Each path below is one point turned by a fixed rotation once a step. After each direction that follows a path, write how fast that rotation turns it, in degrees each step (0 if it stays still).
Each turn is a multiple of 5 degrees from 10 to 175, or 0.

8,-12,-22,2,15,7,-16,-7,-29,-13,-4,-18,-2,2,-16,13,-29,14,16,14,6,27,13,-19,-12,1,7,-24,2,9,-26,9,4,12,11,2,-12,27
2,-22,-26,-9,13,16,-22,-1,-13,-12,-16,-21,4,-7,-10,16,-21,19,24,12,25,18,10,10,-17,-5,4,-14,22,-12,-14,7,8,-1,18,-5,-13,18
6,-8,-31,-8,16,14,-19,-9,-27,-30,-21,-7,11,-8,-14,19,-16,6,10,14,-5,26,16,3,-16,1,15,-17,12,14,-19,11,-4,11,11,-4,-12,10
9,-3,-26,-24,12,20,-25,8,-16,-11,-16,-20,-5,5,-10,10,-29,11,15,10,12,12,7,1,-21,-2,11,-10,-1,-5,-16,9,5,10,14,-1,-26,33
2,-17,-23,-15,17,12,-30,11,-7,-28,-25,-17,4,-13,-18,16,-17,12,5,5,8,20,-3,3,-18,-16,6,-20,18,9,-23,14,-4,5,10,2,-19,1
6,-4,-28,-16,19,24,-14,15,-23,-19,-5,-24,1,-2,-20,7,-23,17,13,8,-5,33,5,-4,-12,-3,-2,-13,-4,8,-16,7,-5,20,7,-12,-10,20
0,-8,-27,-9,11,9,-26,17,-7,-17,-10,-27,-12,4,-13,0,-22,8,25,12,10,19,1,-2,-17,-9,8,-27,20,-9,-23,18,-4,-4,17,-12,-18,7
2,-6,-24,-12,24,27,-9,7,-18,-26,-11,-19,3,-15,-7,14,-8,9,22,24,-6,23,12,-1,-28,-17,1,-17,17,10,-10,12,-2,14,1,-12,-13,4
5,10,-29,-33,12,27,-28,15,-14,-18,-9,-23,7,8,-6,-3,-14,7,23,13,-1,22,7,-4,-16,2,18,-14,6,-4,-11,14,-5,0,15,-10,-10,12
4,-2,-12,-18,21,15,-25,12,-8,-20,-11,-21,-2,-6,-3,7,-14,4,16,19,3,13,0,-24,-28,-23,10,-27,15,11,-20,19,-1,5,1,8,-22,5
Directions:
1,1,-1,-8,0,8,1,4,1,7,3,-5,1,2,1,-2,-2,6,4,-2,6,0,0,6,0,2,-4,8,-5,-8,7,-4,3,1,2,-3,1,8
155
3,-6,-5,2,-8,4,0,0,-4,2,-1,-4,6,4,-5,-2,-3,-6,4,2,1,4,1,2,-3,-3,0,-3,-1,-5,3,6,-4,7,-4,11,-3,-4
0
2,-4,5,2,-1,-1,-1,-11,-4,5,3,2,9,0,3,4,0,3,1,1,7,1,4,-8,4,3,3,0,1,1,0,-3,5,-5,2,9,6,3
20

-21,2,3,2,5,16,10,-3,7,-11,14,-7,-32,-5,-5,-12,17,-4,3,22,-2,-6,-28,15,15,-13,-3,-6,12,-26,-25,36,17,4,17,21,-21,1
-21,4,2,2,13,10,16,2,-2,-10,13,-17,-16,-10,8,-18,10,-15,-2,33,7,-8,-27,4,25,4,2,-12,22,-13,-21,32,26,-9,11,13,-23,-4
-23,4,4,-5,3,10,10,-6,12,8,15,-15,-20,-22,7,-25,16,0,-4,21,-4,2,-16,-2,22,19,5,-20,19,-7,-16,42,25,-1,6,10,-23,10
-20,8,-3,-9,-1,4,-3,-7,10,4,22,-5,-16,-18,-7,-10,19,-8,2,20,-15,-4,-16,13,9,1,-1,-23,17,-20,-32,49,13,0,5,17,-20,14
-14,13,2,-4,-6,-9,5,-4,-4,-2,14,0,-6,-17,1,-12,1,-11,5,43,-5,-7,-22,17,19,-3,0,-15,19,-6,-35,44,17,-10,11,9,-16,2
-12,5,12,4,-10,0,16,-10,6,10,7,1,-20,-20,4,-22,8,8,8,36,-9,-7,-22,10,32,4,2,-9,7,6,-20,44,21,4,18,8,-17,7
-14,-6,-1,3,3,10,17,-9,10,8,14,-1,-26,-13,-6,-11,20,-6,14,24,-14,-18,-27,17,24,-7,-6,-14,4,-9,-16,40,12,12,18,18,-19,14
-20,-7,-13,-4,7,3,20,-3,-1,-2,11,-5,-16,-17,7,-14,10,-25,11,35,-1,-14,-34,17,17,-4,-11,-21,18,-3,-16,28,13,-4,16,14,-22,6
-26,-3,-4,-8,-9,5,15,-6,10,2,5,-4,-27,-26,14,-30,7,-3,5,28,3,8,-26,11,14,8,-6,-20,21,4,-9,31,16,-6,18,13,-23,11
-20,3,-2,-2,-8,12,2,-5,17,-9,13,-2,-35,-18,0,-19,17,4,7,19,-3,5,-22,15,5,-8,-3,-15,17,-19,-18,40,9,-1,20,23,-22,12
Directions:
1,5,8,-8,-3,1,0,-2,2,2,-3,-2,10,3,2,1,6,2,0,0,4,-1,-3,-3,2,-10,2,-2,0,0,4,-9,-2,-2,-3,6,0,5
0
-2,-8,-3,-1,-4,-2,7,-2,-2,4,-4,7,-4,0,0,-1,-3,-3,5,2,0,-2,-7,8,0,-5,-8,2,-5,7,4,-6,-3,5,4,0,1,2
40
